In the rows, 128 means zero.
Rotation paths and how fast each direction turns (deg/step)
Each turn is a multiple of 5 degrees from 10 to 175, or 0.
Path 1:
[128 126 121 125 115 123 126 131 126 131 123 111 131 116 130 131 126 131
 123 127 127 130]
[125 128 118 125 125 130 128 136 121 137 125 114 130 129 134 123 124 132
 123 141 133 128]
[124 139 123 117 135 132 129 139 122 131 132 121 131 122 129 128 129 129
 127 139 133 119]
[126 140 129 116 125 124 130 131 128 127 129 115 127 112 128 133 134 130
 131 126 127 120]
[127 131 123 124 117 123 128 132 128 131 123 111 132 120 134 129 131 135
 130 125 127 136]
[127 130 117 124 126 131 126 141 121 135 128 118 138 127 134 127 126 133
 123 136 129 136]
[126 136 121 117 132 131 127 136 115 129 134 124 134 119 127 129 128 126
 118 136 128 118]
[126 136 129 119 123 121 127 128 125 126 126 114 126 115 125 127 130 131
 123 130 130 116]
[125 131 124 123 120 123 129 132 132 132 119 110 127 121 131 126 128 137
 129 133 134 132]
[127 133 120 121 128 134 130 143 127 136 126 119 134 126 137 130 127 130
 130 138 128 134]
[126 128 129 131 127 125 131 127 128 129 130 130 133 128 128 126 127 124
 131 127 132 128] | 0
[131 129 131 129 124 125 127 126 123 131 125 127 125 130 129 126 129 130
 128 126 129 129] | 100
Path 2:
[130 127 128 117 116 135 128 137 136 114 129 117 127 124 121 133 123 131
 138 131 130 131]
[131 125 128 118 116 134 127 137 133 111 128 117 127 123 121 134 125 132
 135 135 125 131]
[131 123 128 120 117 136 128 137 130 114 125 117 127 121 125 136 127 129
 134 135 124 131]
[131 122 130 122 114 140 126 136 131 115 123 117 128 122 128 135 127 129
 133 133 120 132]
[130 126 131 123 112 143 124 135 132 115 127 118 127 124 129 135 127 131
 133 132 122 135]
[127 127 134 123 110 140 126 129 134 117 130 121 126 126 128 133 124 131
 136 132 123 135]
[128 126 134 121 113 135 124 129 134 116 131 120 128 125 126 134 124 133
 136 135 124 137]
[128 124 132 120 118 134 123 127 132 114 132 121 129 128 123 137 124 134
 135 136 126 133]
[126 122 132 119 118 137 123 128 130 114 130 119 132 126 124 140 126 134
 136 137 123 130]
[126 121 132 120 118 139 125 129 128 117 129 117 131 128 126 143 128 133
 133 134 122 129]
[124 127 125 124 129 127 126 130 129 128 130 125 127 130 132 126 125 130
 125 130 126 129] | 0
[128 131 129 127 127 125 126 126 131 128 132 129 127 129 125 125 124 130
 131 128 133 130] | 55
Path 3:
[134 115 136 123 119 139 123 132 120 119 130 127 133 128 129 128 125 131
 131 135 141 126]
[128 123 134 124 132 139 123 138 122 128 128 133 137 123 132 136 120 130
 136 133 142 123]
[129 119 134 125 125 142 115 136 117 125 124 124 128 122 131 131 129 133
 129 128 138 125]
[131 115 133 125 128 137 124 134 120 122 127 129 139 131 129 129 123 128
 133 134 144 124]
[132 125 136 120 124 144 123 137 120 125 129 131 129 120 133 135 122 130
 134 132 138 127]
[125 118 129 125 133 139 114 136 117 127 123 126 133 124 130 131 128 132
 130 129 141 122]
[132 116 136 122 121 140 125 131 120 117 130 127 133 128 128 128 124 132
 130 132 140 127]
[131 124 133 122 132 139 121 138 122 128 128 133 136 121 135 134 123 128
 135 133 141 123]
[128 119 132 124 125 143 116 134 116 126 125 124 129 122 129 131 129 132
 130 126 137 125]
[132 114 133 126 126 135 123 134 120 121 129 128 137 130 131 128 125 128
 133 136 144 124]
[127 127 126 125 125 125 126 123 127 132 127 130 127 127 129 126 127 124
 132 128 125 126] | 0
[127 134 129 127 131 129 128 131 129 132 128 131 126 123 130 131 127 129
 130 127 127 127] | 120
Path 4:
[124 127 128 121 129 120 121 130 121 131 123 133 126 136 129 121 130 124
 114 140 116 116]
[137 127 125 126 135 125 121 124 121 138 126 129 117 132 121 127 133 127
 114 137 117 122]
[137 123 122 132 130 128 131 118 127 127 124 125 116 133 131 127 126 119
 116 132 122 116]
[126 128 121 133 127 125 129 126 117 123 122 132 121 137 130 122 122 112
 117 136 120 118]
[133 137 121 127 135 125 123 124 112 136 124 126 121 131 127 124 120 119
 119 138 119 129]
[138 131 122 122 135 127 122 120 127 128 121 115 123 130 129 129 119 122
 118 132 120 119]
[125 130 123 128 125 122 121 120 130 121 122 127 130 135 123 127 120 120
 117 137 119 114]
[123 133 124 127 132 123 130 117 123 133 125 130 130 135 119 121 127 121
 118 143 120 121]
[131 127 127 121 132 120 132 122 121 138 122 119 124 130 127 120 127 124
 113 133 125 118]
[131 123 124 128 122 119 122 130 125 130 118 127 120 131 125 126 127 120
 115 132 124 112]
[132 127 128 125 129 127 122 133 128 131 127 126 126 125 127 130 128 131
 126 126 127 128] | 90
[131 131 125 132 128 130 128 129 124 126 127 128 125 127 131 130 125 124
 131 127 128 131] | 45
Path 5:
[123 119 138 132 132 128 133 128 139 130 129 118 130 131 128 133 125 131
 130 124 126 142]
[126 123 132 129 133 135 133 128 133 131 120 127 119 129 132 134 136 130
 130 121 136 140]
[128 118 131 130 129 130 127 122 135 133 132 118 129 130 126 137 132 128
 131 132 136 141]
[130 122 134 137 124 135 134 129 137 124 126 127 115 128 132 133 130 130
 127 132 131 142]
[128 119 129 128 124 136 123 125 139 132 133 124 121 130 125 135 141 130
 122 128 136 134]
[129 118 129 136 127 130 131 128 143 130 131 130 122 121 129 125 130 131
 128 138 135 135]
[123 117 129 132 124 139 132 127 144 131 131 124 122 131 128 124 135 125
 124 124 126 129]
[120 122 127 129 127 130 133 129 147 133 133 129 129 120 126 125 131 133
 130 123 140 131]
[128 115 128 129 129 138 134 123 140 137 127 128 125 133 128 120 129 119
 136 126 134 131]
[119 123 134 129 121 131 136 124 140 132 131 123 127 128 125 128 123 129
 130 119 133 139]
[126 129 130 130 127 123 128 130 130 126 130 127 131 123 126 129 124 132
 128 129 130 130] | 160
Path 6:
[139 129 124 126 123 132 130 116 124 135 138 119 130 126 119 139 123 130
 130 139 131 129]
[141 139 128 124 124 130 124 119 123 137 142 118 131 124 124 130 122 131
 131 130 128 127]
[139 140 132 126 123 125 125 122 132 136 137 128 126 123 121 141 123 131
 130 134 131 132]
[141 129 125 128 125 125 128 117 128 136 142 124 121 123 122 137 124 129
 124 136 127 133]
[140 138 132 128 119 128 126 125 121 137 142 119 127 124 126 132 121 123
 123 130 127 135]
[136 141 137 126 124 126 124 126 125 135 138 124 126 118 127 139 132 129
 126 135 131 133]
[138 136 130 131 124 125 127 124 130 134 148 125 119 123 130 131 130 131
 122 135 131 136]
[135 137 134 135 117 131 129 128 124 131 142 121 126 129 129 136 122 125
 121 136 132 137]
[132 136 133 128 124 131 127 128 120 131 141 120 129 122 131 135 133 130
 123 141 135 133]
[134 141 131 131 122 128 125 130 128 130 148 123 126 127 132 128 133 138
 127 135 136 136]
[127 132 132 130 124 128 128 131 129 127 126 130 130 131 127 130 123 127
 129 126 128 129] | 135
